Here is a table of points, one per row:
(47 -17 7 -69 10 -66 -73 25 -2 46 12 5 -82 59 57 7 45 -33 -89 46 84 9 39
 -77 6 118 -109 -42 21 44 -18 -27 -18 -5 41 -36 82 31 2 27 -53 59 -72 -20 -6 -51
 -82 -5 8 -53 17 -31 -2)
(-5 -43 -51 24 -24 23 -16 2 16 -41 15 -1 43 -3 -44 -22 17 1 49 18 -2 49 -34
 -28 16 95 -28 44 -48 57 -21 -40 44 28 24 38 -127 -80 -15 43 -22 3 44 -3 -34 -14
 -30 -16 -42 0 28 -80 -43)
(-6 25 -19 32 -34 -7 54 34 66 -23 23 -3 43 47 22 -37 -30 -35 -56 58 -37 59 19 24 -75 -62 -11 -57 -13
 -29 28 0 -17 12 -48 25 26 23 -58 30 -21 -4 15 37 -78 -41 54 -15 -17 23 24 -28 29)
(-25 36 70 33 27 28 -76 -63 -32 12 11 -111 -31 38 -93 -87 -51 -28 -71 16 65 -11 36
 2 -7 99 15 -21 69 -17 -5 25 -4 -68 49 -48 42 23 -11 7 108 13 54 28 -53 10
 -93 -69 1 -104 -30 46 -30)
(-80 9 89 1 -36 31 17 -46 55 -42 36 -70 9 27 2 -23 14 11 64 -24 27 101 13 77 -31 -16 -10 36 -50
 17 93 -49 -20 28 54 -33 -50 7 -42 23 30 14 -45 -30 66 60 -24 -2 17 -54 29 -60 106)
(-7 -2 21 0 -4 -14 -40 -49 -3 19 64 -41 51 41 24 -3 3 27 -1 -1 -17 39 -25 25 -42 7 -20 -42 15
 -23 -13 15 -43 9 -46 33 36 -83 25 -36 31 58 72 17 43 42 -21 31 -69 6 -37 75 -34)
(-66 -11 29 -11 29 54 -29 -11 2 -14 -53 16 -27 -91 5 50 34 7 11 -11 17 1 -127
 38 -1 -8 -35 8 12 37 7 73 -33 -17 -31 37 37 4 19 -21 -38 48 46 29 -14 -32
 9 -30 36 8 41 -14 -18)
(36 57 37 -1 24 43 15 -15 47 -44 -10 30 -37 10 2 -39 4 -3 89 4 21 77 -73
 -38 -45 -75 -5 -1 -4 2 38 -45 42 -54 -20 -81 -9 -53 26 41 31 -35 28 30 28 32
 39 6 19 -40 32 -109 60)
(-45 -4 -38 3 3 66 1 -10 -15 -13 14 -13 1 2 23 43 -8 28 1 -35 -70 13 56
 23 76 -39 9 -1 33 -27 -42 -8 34 -15 -42 4 -3 -7 -80 -64 -34 -5 112 -102 0 -14
 8 -26 -14 -1 8 16 -20)
(37 75 35 26 105 -70 44 -29 -2 -29 15 75 -7 45 -37 85 35 -6 -40 -64 -32 88 -8 -1 30 -44 -25 53 9
 88 -46 -29 -15 55 29 -1 -11 76 41 26 51 19 34 -29 -20 -13 16 38 29 104 1 8 -22)
(-4 -9 -32 2 3 -74 24 -69 -18 46 10 -53 -21 -67 43 -16 -39 -15 -45 81 -24 10 8 -15 28 -20 9 -2 37
 76 14 -9 -61 -29 4 102 -27 10 2 -17 -18 -62 36 19 -16 33 -5 -62 45 5 -23 -36 -24)
(68 -35 -23 2 57 106 -44 -47 14 63 13 58 66 -63 27 -32 -21 -31 -28 -110 -85 -25 -13
 6 -14 13 45 -1 -101 11 0 -4 -25 11 10 -11 -22 -14 0 12 -20 -37 13 -5 12 -46
 -4 -4 20 -13 17 -47 -17)
(-10 75 57 -76 14 18 42 -17 22 -6 -14 37 -59 -20 9 -21 -31 49 17 -76 20 65 32 -17 -21 27 68 -48 32
 48 61 -12 3 -29 4 -14 -48 -31 26 -5 -46 63 5 2 87 9 89 36 57 -35 -16 -23 6)
(17 49 -32 7 -36 23 -24 0 47 22 -24 -39 16 -57 -45 -11 26 -60 -31 -78 30 -18 -50 -29 -12 -13 -54 -45 35
 1 -90 52 20 62 6 13 34 37 -31 -45 -17 -19 54 2 74 31 11 -10 -69 35 -33 -27 -10)
(15 -9 18 61 -32 -46 -37 -42 5 -45 -49 -26 104 22 -61 -21 -19 -65 1 -22 -14 62 -8 -53 -27 -9 75 46 -17
 3 -16 73 -8 -11 -56 -11 -38 8 -22 -24 10 -30 -90 -48 -23 11 6 14 4 -37 -25 -19 -49)
(12 13 -25 -35 19 26 93 14 -47 11 21 -22 10 -47 -35 27 34 55 -19 -98 -21 56 -28 -33 -20 29 68 -1 24
 2 7 -52 2 -33 -27 5 56 1 -32 80 -37 -28 -44 -49 -17 69 2 47 -17 7 13 -20 29)
(-43 10 19 -65 -18 53 23 -43 -37 50 52 19 -12 29 10 33 29 13 40 -7 -10 22 -7 -26 9 -35 -18 74 -25
 -21 4 -37 75 15 -27 22 -66 48 -21 -10 16 18 -16 -1 44 22 69 -23 28 19 43 -7 1)
(-11 53 -26 -2 -23 -58 17 -51 25 2 35 60 35 -77 5 21 19 -61 -32 -13 -15 -37 20 43 26 9 61 23 -32
 -9 46 5 -27 0 -57 -30 10 14 -33 -24 50 -34 16 -55 -4 36 -52 2 -35 38 25 67 -4)
(-22 17 59 123 -105 -9 28 -13 20 39 41 26 52 -30 -19 -66 -72 3 51 22 22 -25 45
 24 -39 -62 -72 36 -25 28 86 46 56 -16 1 -12 -14 24 89 13 -40 11 -3 -83 -36 41
 -46 71 24 -2 23 -55 1)
(58 -38 4 33 -24 6 36 21 18 -58 -36 34 5 52 -3 15 38 -48 64 -21 27 4 -11 -28 -52 -10 57 -54 40
 -39 40 -18 34 -28 7 28 20 -23 -16 -38 -13 35 22 57 25 -48 -67 -56 -59 40 2 54 -73)
(19 -44 35 -56 -14 -115 46 64 -8 10 -30 10 25 -35 -10 -72 -72 95 8 39 24 -25 54
 -40 -56 -84 37 115 -92 -5 -35 -36 76 34 45 -1 49 32 81 10 -38 2 5 83 17 -12
 28 0 -68 -40 53 29 81)
(30 -5 23 15 30 -2 -53 42 12 58 25 -15 -80 -3 -3 34 -48 -30 2 58 -48 -68 56 -87 -35 67 -14 65 46
 -19 -2 47 -27 -55 3 12 47 -20 -47 -54 56 44 47 3 -30 35 -68 45 -47 -6 -8 62 53)
(-21 73 43 -13 25 26 9 -2 9 -101 -16 18 6 -23 25 -13 -62 28 31 62 -44 -77 -37
 4 -4 -29 -48 4 4 23 -11 -16 15 75 21 39 -9 -27 -27 -4 -28 29 -67 12 -38 45
 -42 30 -26 -37 -74 75 18)
(10 31 31 31 -33 -3 66 -14 -57 23 11 91 -78 -29 -49 -49 6 45 49 68 24 -24 9 -21 56 -30 -24 4 -33
 -7 -58 10 -26 -13 31 -53 36 -97 -48 -13 46 38 -41 66 27 -73 69 0 31 -53 32 -42 -19)
(28 -32 -33 26 40 25 -14 14 -32 -5 4 -1 57 -7 28 14 -1 -4 25 -29 -6 -37 -36 21 -62 -2 -5 -9 11
 0 34 -53 -15 -34 -20 -12 -15 34 -51 -11 52 55 26 -85 -41 -14 87 -34 5 17 -94 -44 -2)
(24 20 -64 22 4 26 -1 29 81 35 0 -9 21 22 -41 62 33 69 -8 85 -19 -15 -59 46 -8 -18 63 -16 33
 2 -13 86 1 -7 68 -31 -57 -21 15 -47 -99 12 -65 -29 41 -10 55 -66 22 31 32 -6 19)
(-25 -56 -35 69 -51 34 34 16 15 -28 -37 83 55 3 43 -32 25 -9 -80 32 -10 -15 31
 37 -4 -10 -39 30 -10 -40 2 22 87 -50 -47 53 -35 23 -6 -86 48 -68 26 17 2 62
 -61 47 15 2 -107 63 7)
(6 2 -55 -31 26 -25 -20 -23 12 46 3 -8 -56 84 35 85 24 -70 -21 44 29 -104 61
 -19 20 -38 11 -36 30 -28 2 21 -27 0 -12 -23 44 -1 107 33 -20 2 -10 89 -76 7
 -49 -1 -57 -53 11 -42 40)
(14 -31 -9 -43 38 27 68 15 -7 -20 10 49 -24 -7 10 4 -55 -32 38 -6 13 -3 -12 55 -9 -27 -33 2 22
 -57 -26 -3 37 59 26 38 -8 -18 24 -27 16 15 -34 -6 -4 -30 -39 -13 -17 30 -54 -8 -19)
(-13 -39 35 -29 -4 2 19 35 -24 1 -76 -34 74 -38 -24 68 -27 -4 -11 -30 21 24 11 -37 -3 9 -13 -42 -3
 9 -1 -9 -9 45 -30 -25 -57 -41 26 31 8 -29 -21 -41 63 3 12 -70 35 47 29 -18 11)
(-9 56 2 24 16 0 -40 -15 -37 74 -33 -71 -73 25 34 -54 36 -31 34 66 92 -23 -38 -94 -25 26 -1 -31 23
 -38 -12 -47 -7 -20 67 -22 13 21 38 25 -2 -53 -52 2 20 -69 -33 68 -4 17 33 45 53)
(-24 21 34 6 -46 93 -51 57 -89 -39 24 -44 50 -8 -82 23 7 7 -60 -64 -46 -58 55 37 20 -3 45 -29 -44
 -6 42 -38 -52 -20 -35 14 -37 -12 57 -57 25 37 -41 -1 4 -34 34 17 34 1 43 51 -22)
(43 -72 -83 38 43 -13 13 17 -68 -79 -8 -20 41 -54 30 40 13 -27 -8 -66 5 2 41
 -48 -16 2 -71 -1 -27 -33 57 85 -42 -21 -47 69 27 41 26 -35 -41 -22 6 -53 -22 -23
 14 -3 11 18 -103 73 -53)
(1 -47 39 -19 -33 -39 13 37 53 -54 104 62 4 34 43 54 81 48 -67 14 -40 2 -2 24 32 0 -37 38 -2
 -32 -67 17 70 -8 43 0 -26 -17 -4 -68 3 -92 -6 51 -64 26 11 48 3 -24 -18 29 -17)
(-60 -35 1 -55 -14 -2 -18 34 21 -2 -14 83 56 58 -28 1 -19 47 -23 -60 49 1 -28 4 52 4 24 11 -23
 -72 28 -18 -80 -43 63 31 32 6 -38 -3 8 11 -14 -31 -14 31 37 -55 18 39 -14 39 -13)
(23 -105 -67 0 1 37 23 4 54 15 -6 -29 -19 16 -7 45 -50 54 6 60 4 -40 -23
 -21 1 -21 -10 -103 -62 -3 -34 -16 -16 31 -18 19 40 29 -17 -43 43 11 24 -31 -4 7
 -41 21 41 -24 26 -37 -64)
(42 -14 -5 -13 3 -2 -78 90 -28 34 12 -11 -20 -6 -6 -8 36 -39 2 48 45 -23 45 -8 53 -24 8 -6 38
 4 -36 -24 -26 -1 -23 29 46 45 37 47 35 -8 4 -18 14 4 -28 -25 55 -18 -29 -30 -32)
(-41 -18 -99 -10 -24 -31 12 -32 51 -18 -31 -18 -33 -62 -29 45 20 3 -36 -60 -36 -3 8 57 41 11 -5 30 7
 -92 16 -74 8 24 22 -66 -14 11 6 117 -87 37 -49 4 24 -18 19 48 36 -20 26 5 12)
(40 -14 19 -7 61 -47 -10 -66 -41 18 -30 3 -73 14 -45 -6 31 -30 -69 -10 -25 -34 8 65 42 39 49 -2 -6
 27 56 31 11 62 -35 62 3 -17 -47 2 -59 -52 41 -9 -25 23 69 -9 32 -59 -30 16 -4)
(-51 33 -19 6 13 -121 -9 54 41 7 39 -38 -35 60 37 -52 4 21 94 -41 -19 -32 -42
 -4 35 39 16 0 17 5 -23 4 40 -46 -52 -5 11 -18 -25 29 -9 -25 -33 72 28 -27
 -13 9 44 -35 36 50 50)
(0 -2 6 -41 -9 42 -3 -18 26 -20 -46 -53 -27 20 11 -83 13 -26 26 82 26 -46 44 33 15 95 -8 26 63
 53 -47 24 -47 -18 31 -19 42 -18 43 84 45 -27 0 11 3 -32 39 26 18 83 75 36 49)
(52 30 -24 -57 -46 4 -18 65 -122 25 -70 -31 -35 43 82 0 -27 51 48 -8 4 40 -35
 43 21 -20 12 -39 -11 -4 -39 59 -7 52 21 -79 -83 9 -44 66 62 -48 12 50 -12 -33
 -25 -7 -13 55 14 -43 -9)
(-55 -2 28 51 18 -50 -44 6 -43 23 -11 4 5 -26 53 -8 8 25 47 30 -32 19 11
 36 29 11 29 -16 6 63 -5 -31 0 40 3 -58 27 43 28 -10 -31 43 -40 46 10 -2
 46 -5 -127 80 -15 -13 -20)
Along one direction, these points spread out more than along any other. For each point below, how far along it does it lie, from 0 to 99? The average is 50, and the first point in the table lies past the average. One standard deviation of the points above along it is 16.
(-7 -2 21 0 -4 -14 -40 -49 -3 19 64 -41 51 41 24 -3 3 27 -1 -1 -17 39 -25 25 -42 7 -20 -42 15
 -23 -13 15 -43 9 -46 33 36 -83 25 -36 31 58 72 17 43 42 -21 31 -69 6 -37 75 -34) 49
(-25 36 70 33 27 28 -76 -63 -32 12 11 -111 -31 38 -93 -87 -51 -28 -71 16 65 -11 36
 2 -7 99 15 -21 69 -17 -5 25 -4 -68 49 -48 42 23 -11 7 108 13 54 28 -53 10
 -93 -69 1 -104 -30 46 -30) 83
(-55 -2 28 51 18 -50 -44 6 -43 23 -11 4 5 -26 53 -8 8 25 47 30 -32 19 11
 36 29 11 29 -16 6 63 -5 -31 0 40 3 -58 27 43 28 -10 -31 43 -40 46 10 -2
 46 -5 -127 80 -15 -13 -20) 54
(43 -72 -83 38 43 -13 13 17 -68 -79 -8 -20 41 -54 30 40 13 -27 -8 -66 5 2 41
 -48 -16 2 -71 -1 -27 -33 57 85 -42 -21 -47 69 27 41 26 -35 -41 -22 6 -53 -22 -23
 14 -3 11 18 -103 73 -53) 31
(-51 33 -19 6 13 -121 -9 54 41 7 39 -38 -35 60 37 -52 4 21 94 -41 -19 -32 -42
 -4 35 39 16 0 17 5 -23 4 40 -46 -52 -5 11 -18 -25 29 -9 -25 -33 72 28 -27
 -13 9 44 -35 36 50 50) 67
(24 20 -64 22 4 26 -1 29 81 35 0 -9 21 22 -41 62 33 69 -8 85 -19 -15 -59 46 -8 -18 63 -16 33
 2 -13 86 1 -7 68 -31 -57 -21 15 -47 -99 12 -65 -29 41 -10 55 -66 22 31 32 -6 19) 44
(-5 -43 -51 24 -24 23 -16 2 16 -41 15 -1 43 -3 -44 -22 17 1 49 18 -2 49 -34
 -28 16 95 -28 44 -48 57 -21 -40 44 28 24 38 -127 -80 -15 43 -22 3 44 -3 -34 -14
 -30 -16 -42 0 28 -80 -43) 41
(-60 -35 1 -55 -14 -2 -18 34 21 -2 -14 83 56 58 -28 1 -19 47 -23 -60 49 1 -28 4 52 4 24 11 -23
 -72 28 -18 -80 -43 63 31 32 6 -38 -3 8 11 -14 -31 -14 31 37 -55 18 39 -14 39 -13) 40
(6 2 -55 -31 26 -25 -20 -23 12 46 3 -8 -56 84 35 85 24 -70 -21 44 29 -104 61
 -19 20 -38 11 -36 30 -28 2 21 -27 0 -12 -23 44 -1 107 33 -20 2 -10 89 -76 7
 -49 -1 -57 -53 11 -42 40) 80
(1 -47 39 -19 -33 -39 13 37 53 -54 104 62 4 34 43 54 81 48 -67 14 -40 2 -2 24 32 0 -37 38 -2
 -32 -67 17 70 -8 43 0 -26 -17 -4 -68 3 -92 -6 51 -64 26 11 48 3 -24 -18 29 -17) 44
(12 13 -25 -35 19 26 93 14 -47 11 21 -22 10 -47 -35 27 34 55 -19 -98 -21 56 -28 -33 -20 29 68 -1 24
 2 7 -52 2 -33 -27 5 56 1 -32 80 -37 -28 -44 -49 -17 69 2 47 -17 7 13 -20 29) 38
(30 -5 23 15 30 -2 -53 42 12 58 25 -15 -80 -3 -3 34 -48 -30 2 58 -48 -68 56 -87 -35 67 -14 65 46
 -19 -2 47 -27 -55 3 12 47 -20 -47 -54 56 44 47 3 -30 35 -68 45 -47 -6 -8 62 53) 75
(-45 -4 -38 3 3 66 1 -10 -15 -13 14 -13 1 2 23 43 -8 28 1 -35 -70 13 56
 23 76 -39 9 -1 33 -27 -42 -8 34 -15 -42 4 -3 -7 -80 -64 -34 -5 112 -102 0 -14
 8 -26 -14 -1 8 16 -20) 30
(-43 10 19 -65 -18 53 23 -43 -37 50 52 19 -12 29 10 33 29 13 40 -7 -10 22 -7 -26 9 -35 -18 74 -25
 -21 4 -37 75 15 -27 22 -66 48 -21 -10 16 18 -16 -1 44 22 69 -23 28 19 43 -7 1) 38
(52 30 -24 -57 -46 4 -18 65 -122 25 -70 -31 -35 43 82 0 -27 51 48 -8 4 40 -35
 43 21 -20 12 -39 -11 -4 -39 59 -7 52 21 -79 -83 9 -44 66 62 -48 12 50 -12 -33
 -25 -7 -13 55 14 -43 -9) 57
(-22 17 59 123 -105 -9 28 -13 20 39 41 26 52 -30 -19 -66 -72 3 51 22 22 -25 45
 24 -39 -62 -72 36 -25 28 86 46 56 -16 1 -12 -14 24 89 13 -40 11 -3 -83 -36 41
 -46 71 24 -2 23 -55 1) 43
